One vector is turned by the same rotation once a step. Each row is the vector after some number of steps, and that number follows the row.
The counts run from 0 to 754.
[163  84 136 114 145 133 109 136  96 118 131 146 106 111  84 119 157 148
 105  97 118 113 115 116  97 101 174  85 131 108 131 115 127 106 155 110
 129 145  87 144 176 119 121 102 121 135 157 145 102 125  95 131 103 105
 154 203  89  60 171 125 124  84  81 143 154 128 134 153 144 109 130 139
 164 120 118] : 345
[125 162 144 180 140 123  87 139 122 145 132 184 117 115 128  81 130 150
 117 118  93 103 114 141 113 100 156  99 140 114 145 106 104 150 171 140
 158 106 105 135 139 119 114 101 142 161 115 113  75 150 107 120  78 140
 128 169 110  45 166 163 135  65 128 153 154 100 131 125  91 135 124 131
 158 105 131] : 349
[107 110 119 139 176 133 187  81 101 118 119 122 133 201 116 135 133 146
 114 100 151 196 164 112 102 135 110 168 120 126 130 117 137 126 134 126
  87 132 196 129  92 162 117 133 134 123 120  98 112 129 162 156 116 114
 141  37 144 151 114 106 131 123 117 139 159 144 124 121 120 129 136 160
  80 147 135] : 565
[110 149 152 107  99 131 137  98 160 152 173 135 106 196 166 117 157 139
 123 149 150 163 163 109 155 137 111 158 133 126 158 153 147 131 136 150
 129 119 140 147  87 126 148 104 144 148  92 123 115 100 175 159 129 172
 108  64 143 136 114 105 111 118 170 130 119 136 148  48  93 155 142 108
 127 142 148] : 127
[ 87 115 145 120 144 121 156  74 133 144 119 132 113 116 197 113 106 130
 119 137 111 149 172 148 148 120 143 163  69 177 144 147 111 117 158 109
 149 118 132 136 101 156 148 136  98 152 184  92 125 104 126 117 111 128
 142  98 110  88 117 107  61 123 137 138 137 111 142  90  49 110 142 138
 124  96 138] : 359
[133 149 109 124 107  96  42 109 127 153 112 147 175 144 113 119 104 132
  97 134 104 129  99  96 128  80 128  89 106 124 150 131 103 136 151 156
 120 131 133 117 168 167 154 125 152 109 135 112 136 182 125 145 126 141
  96 135  88 129 153 119 147 136 142 200 154 154  89 124 154  92 140 105
 142  87 118] : 551
[126 180 166 158 163  87  80 168 138 157 118 132  95  92 150 138 141 127
 102 169 122  80 140 154 147 111 152 120 141 117 154 123 154 134 113 123
 158 109 120 114 156 107 120 134 100 111 188 110 173 145 123 130 115 132
 119 152 138  63 161  99 109 135 111 155  99 134 128 103 150 140  89  86
 148  88 136] : 181
[141  84 136 151 118 132 134 134 152 128 128 114 166 124 126 118 105 147
 126 118 108 143  56  85 162 127  88  97 130 143 148 146 180 110  88 101
  81  79 109 105 141 100 203 167 137 148 143 114 154 126 154 131 121 109
 136 152  79 127 122 131 159 112 156 166 149 125 146 124 117  96 119  94
 107 172 130] : 633
[136 149 137 119 139 115  80 104  93 124 142 141 133 145 130  89 152 132
 112 110 126 142 167 138 110 128 158 112 122 107 153 136 109 164 199 158
 109 200  98 145 150 112 151 111 151 186 157 137  99 154 110 112 120 175
 111 151 160  98 171 170 102  92  69 133 153 119 143 105 110 126 135 143
 160  98 133] : 583
[146 129 107 111 158 105 136 182 118 139 145  74 114 139 129 122 155 131
 109 136 180 124 163 119 139 128 154  88 131  86 123  85 148 104 102 100
 100 154 146 152  99 118 165 118 140 120 166 173 172 110  98 161 151 145
 138 138 116 101 177 119 140  99  81 153 130 132 114 161 128 132 129  53
 149 131 111] : 612
[104 104 115  71 143 114 107 143 128 153  85 145 135 121 159 141 152 103
 111 163 136 145 147 132 166 155 155 163 133 117 173 140 146 138 141 116
 170 136 160 163 127 180 136 127 140  67 157  83 191 145 157 113 156 135
 127 110  98 131 141  80 119 146 132 158 106 124 104 145 180 136 111 109
 126  94 142] : 650
[162 118 129 157 149 121 133  74 111  93 121 196 100 131 116 115 145 134
 134  79 143 143  99 105 137 120 127  80 178 127 151 171 113 174 143 126
 125  99  94 127 132 116 166 114 129 145 117  91 110 123 118 133  93 161
 147 101  93 136 144 152 152 105 111 147 161 139 198 117 151 142 137 144
  91 145 120] : 19
[ 95 111 178 128 120 118  61 148 142 131 108 150 156 144 109 138 106 155
  77 152  77 127 102 101 122  73 149 129 104 118 165 116 155  95 163 127
 126 150 106 122 199 149 111 117 142 117 129 106 105 182 127 118 107 102
  95 165 125  93 163  93 131 159 133 152 147 136  90 124 160  92 112 118
 152  88 128] : 549
[115 141 147 114 103  86  73 147 109 149 101 128  74 136 127 138 146 135
 118 150 121 141 154 134 158 109 195 100  77 105 127  93 128 129 113 112
 168 124 160 148 113 108 122 114 112 139 142 100 138 122 115 170 102 155
 156 148  90  65 139  86  91 122 107 147 100 124 152 103  86  93 145  88
 176 140 123] : 37
[162 139 177 141 135 170 112 148 159 159 171 164 123 163 145 135 168 142
 104 143 125  94 125 153 134 121 128 169 157  78 170 165 121 140 171 131
 133 166 122 126 123 108  94 126 105 114 168 107 106 146 133 125  99 119
 114 167 107 111 145 114  51 121  90 149 112  80 122 135 146 119  78 177
 126 137 155] : 211
[115 110 124 114  99 130  94 178 169 157 142 137 148 147 121 117 108 186
  64 142 110 139 100 130  93  92 129 103 105  96 140 140 140 109 156 143
  98 125 103 174 168 172 139 119 169 118 113 128 117 181 171  81 101 122
 100 173  96 132 143 110 153 115 136 144 138 123  75 105 137 124 125 130
 157 106 131] : 547
[114 165 103 169 152  84 134 202 123 138 126 133 112  91 154 103 158 136
 121 147 148 117 155 140 153 121 121 105 181  90 162 119 109 148 113 151
 147 123 131 147  96 124 148  96 143 111 154 134 122 131 119 120 146 167
 125 118 145 110 181 141 168 108 131 167 106 116 124 161 130 196 109  53
 134 117 118] : 616
[137 126 144 123 131 105 129 113 135 156 167 104 124 159 148 178 120 167
 101 120 175 186 168  86 159 116 158 117 127 160 153 153 145 130  79  91
  89 164 143 116 126 100 157 147 111 131 151 138 152 168 135 147 107 129
 123  88 156 139 120  73  78 125 107 148 122 139 145  99 128 130 130 105
 116 180 155] : 734
[148 111 165  98  91 153 130 203 178 137 126 119 140 160 161 116 174 135
 130 144 117 136  92 130 165 147 118 117 122  91 165 152 166 150 140 122
 113 142 104 166 123 108 208 113 143 134  77 127 164 141 150 106 138 160
 123 145  97 137 133 128 136 137 103 134 122 128 127  90 125 100 131  82
 122 156 142] : 170
[134 154 160 178 155 139 160 141 111 146 170 117  94 116 120 143 135 156
 133 137 132 128 145 119 141 136  54 158 172 141 145 167 120 135 105 112
 127 109 115  70 102 121  96 147 102 129 192 116 118 134 130 138 103 101
 181 124 128  85 131  85 108 139 150 172 119 111 139 169 112 107  71 142
 110 169 124] : 532
[ 82  65 131 142 186 112 154 118 114 113 117 141 140 106 154 169 113 140
  96 123 110 121 137  90 114 104 121 148 164 155 159 122 179  66 113 121
  94 109 138 125 183 151 112 159 115  93 158 111 126 156 153  89 133  72
 105 120 157 141 146 104 173 140 145 118 129 160 123 100 181 157 108 140
  92  78 137] : 424
[130 128 162 174 180 157 161 134 124 144  93 135 184 141 168 134 113 117
 112  88  83 137 139 152 128 134 121 153 124 128 147 101 129 124 131  68
 140 151 171 122 121 104 146 149  79  95 152 128 110 181 107  97 127  99
 120 115 120  91 125 156 116 122  83 125 136 126  86 157 125 107 106 145
  68 111 140] : 523
[131 127 174 154 116 172 103 160 102 118 150 119 162 179 125 126 171 126
 136 126  72 127 153  97 117 146  97 149 148  86 146  98 172 101 139 132
 105 153 125 110 139  87 117 103 145 153  97 162  87 137 156 155 140  91
 117 172 166  87 136 134 141  72 146 135 135 124 134  87 100  91 108 150
 126 116 153] : 436
[123 107 136 139 141 135 138 150 170 142 100 171 110 194 156 135 139 132
  88 123 145 134 116 160 127 121 160 130 117  82 143 110 147 130 119  85
 150 128 198 172  94 131 143 113 105  77 102  96 134 149 130 120 100 169
 106  94  92 150 120 119 136 121  92  96  95 132 132 105 159 171 133 138
  81 153 148] : 45
[112 102  70 137 128 104 126 168 103 122  82 151 100 103 143 138 111 124
 123 152 135 149 115 156 127 113 146  71  87  63 108  90 112 118 114 102
 105  87 168 149 139 155 149 155 111  92 150  97 162 153 126 110 120 120
 153 164  49 129 144 119 179 139 119 128 138 136 161 122 134 127 148 102
 112 125  90] : 512
[146  65  96  82 120 129 159 110 139 158 128 141 134 115 116  79 143 136
  76  85 164 138  93 137 158 127 130 137 148 131 139 142 175 122 135  97
 159 124 105 179 123 148 176 127 175 108 175 110 127  95  81 111 132 163
 154 132  78 127 124 168 148 109 107 135 125 125 132 181 115 145 147 114
 133 141 148] : 486
[141 128 138  73  85 120 105 159 144 123 162 135  93 177 112 102 145  94
 115 107 163 136 141 138 131 135 158 104 145  71  69  95 145 177 134  99
 103 143 108 172 121 148 135  84 137  85  83 129 135 134 102 136 117 174
 150 107 119 128 122 127 165 137  68 130 118 144 117 120 136 103 127  88
 121 123 120] : 374
[145 108 137  73 144 138 108 130 125 119  87 129 180 171 155 119 186  69
 146 135 128 110 160 122 163 163 155 146 133  85 139 112 115 110 157 136
 142 162 178 178  92 149 159  76 144  84  96 140 127 122 151 153 171 144
 118 107 111 129 168 133 130  93 121 177 108 124  92 126 135 128 119  99
 141  94 151] : 5
[146  87 154 123 119 149 152 128 126 113 148 137  83 132 149  98 125 147
 129  86 115 137 135 123 110 125 162  95 147 140 109 135 164 145 144  92
 121 114  53 165 155 111 150 106 119 173  90 144 105 130 134 118  84 109
 145 141 126  78 102 148 123  56 100  80 155 133 171  58  82 130 136 134
 128 147 158] : 24
[101  94 129 177 136 160 153 135  83 125 179 124 125 134 102 106 126 132
 170  88 103 133 145 108 104 133  88 130 154 120  97  68 167 133 115 110
  90  87  93  89 144 120  83 153 134 138 131 163  86 121 141 154 108  91
 153 153 155  73 131 151 176 103 158 120 183 148 131 131  99 111 110 145
 119  96 122] : 432
[ 88 133 146 159 133 117 107 172 100 123  72 159 119 142 116 147 108 177
 122 174  85 178 121 147 123 116  97 158 107 107 162 138 117 157 160 124
 125 143 143 121 144 136 120 143 172 155 159  44 116 159 179 107 116 137
 134 159 131 134 158 104 113 148 127 116 139  78 130 131 114 113 108 148
 145 147 121] : 72
[142 153 142 143 130 135 116 101 149 143 180 146  54 148 112 139 115 178
  68 116 145 109 102 122  82  62 116  84 133 132 123 148 152 112 127 126
  97  76 105  99 157 146 125 117  94 134 119 119 142 148 118 141  59 128
 122 128  99  99 128  90 134 120 135 116 163 163 141  77 129 117 133 156
  96 127 108] : 223
[124 104 104 144 208 135 188 131 118 142 129 139  90 132 112 113 167 166
  86 105 181 122 151 150 124 121 154 117 154 111 147 124 128 122 147 121
 132 137 144 162  98 136 116 121 126 128 189 108 121 116 123 121 102 149
 129 119 125 103 175 126  97  97  76 128 147  98 105 160 125 199 125 144
 146 135 136] : 11
[153 137 181 137 146 120 103 139 103 116 102 136 143 159  72 119 148 180
 139 133 103 146 123  86 137 125  94 137 123 115 150 154 103 128 140 133
 136 128 127  95 112 125 107 107 161 148 148  91  98 127 168 183  90  93
 162 141 113  77 156  93 103  92 136 184 142  71 102 138 107  73  98 135
 174 150 148] : 674
[152 151 130 126 180 139 107 123 140 157 109 159 124 151 165 152 145 176
  83 147 145 161 129 133 108 121 136 137 124 116 198 204  94 162 185 142
 123 160 149 143 114 146 162 100 128 137 139  81 135 174 156  93  97 164
  92 131  87 134 155  99  73 107 106 157 153 104 119 115 152 143 128 181
 118 143 141] : 214
[130 129 119 119 166 120 125 138  95 177 106 119 158 124 156 144 119 156
  92  68 124 200 173 129 110 155 135 143 145 153 157 132 150 145 109  80
 157 142 146 143  95 135 149 103 125  98 139 145 130 159 114 100 130 118
 134  95 144  78 139 110 123  54  99 136 117 124  84 144 114 126 148 120
  96 146 154] : 526
[128 124 155 153 130 155 163 168 120  96 171 148 109 143  83  93 162 160
 140 119 131 119 125 102 135 126  89 116 164  93 118  93 118 138 162 128
  94 145  92 100 159 134  91 102 159 158  95 124  58 132 135 139 108 136
 171 124 148 108 158 144 172 171 123 160 168 123 143 178 155 138  98 128
 137 103 108] : 575
[104 136 128  98 112  93 141 161 136 132 101 122 150 155 126 116 128 150
  91 160 129 145 165 111 136 119 112 150 109  84 123  99  98  85 133 138
 130 144 171 156  79 175 114  85 170 105 135 102  76  98 152 149 152 133
 133  95 126 124 159 103 162 104 158 197 108  98  86 151 110 131 104  89
 170 120 131] : 239
[116 118 179 106 161 126 140 155  97 137 116 114 141 134 136 115 110 153
 126 113  92 143 166 119  92 142 118 138 133 150 129 139 155 114 143 110
 128 140  86 147 118 143 100 104 141 143 134 141  96 136 166 111 109  61
 140 156 156  57 132 112 123  47 117 134 129  98  85 110  70  88  86 140
 155 112 168] : 670
[119  86 124 134 139 129 125 172 151 171 134 125 131  90 150 126 123 120
 106 146 132 115 149 141 148 118 186 119 139 127 126  90 151 154 114  96
 129 169  95 153 178 147 108 171 113 119 178 138 166 173 126 111 122 111
 135 148 107  93 144 119  71 160  84 168 118 121  97 166 137 140  95  78
 149 110 125] : 177
[125 139 119 127 150 107 106 100 109 117 137 156 142 133 133  68 133 116
 129 128 112 114 171 151 147 119 135 135 121 130 130 131  94 154 202 144
 115 201  81 124 156 142 135 123 161 182 185 134  85 126 102 102 133 154
 110 147 161 103 160 173 106 125 101 155 138 123 132 128  95 122 117 133
 163  71 140] : 584
[124 148  86 133 110 137  82 172 112 183 185 129 127 140 187 152 157 125
 114 150 155 164 188 125 122 130 177 128 143  73 154  81 114 173 118 123
 123 166 157 148 129 134 127 124 113 101 116 158 145 196 138 113 132 150
 100 114 121 136 138  98 106 128 128 136 117 165 142 112 157 151 147 104
 121 123 111] : 413
[130 129 127 160 165 133 133 155  61  64 138 140  87 154 111 164 164 155
 137 148 141 159 171 106  80 121 116 108 141  69 149 118 109 122 145 150
  87 130 158 100 137 125 100  96 123 146  98 106 102 161 177 148 113 108
 138 128 144 131 165  94 156 129 131 141 158 128 177 109 168 143 119 171
 126 112 105] : 102
[110 130 140 152 153 145 107 124 124 148 129 162  80 136 117 139 193 184
  92 146 147 126 107 133 151  97 130 143 133 122 216 144 155 113 176 176
 164 114 116  99 130 103 133 103 144 174 165  95 135 130 139 155 101 197
 123 127 122 103 171 118  95 172 157 148 150 110 152 133 154 165 140 136
 160 105 128] : 449
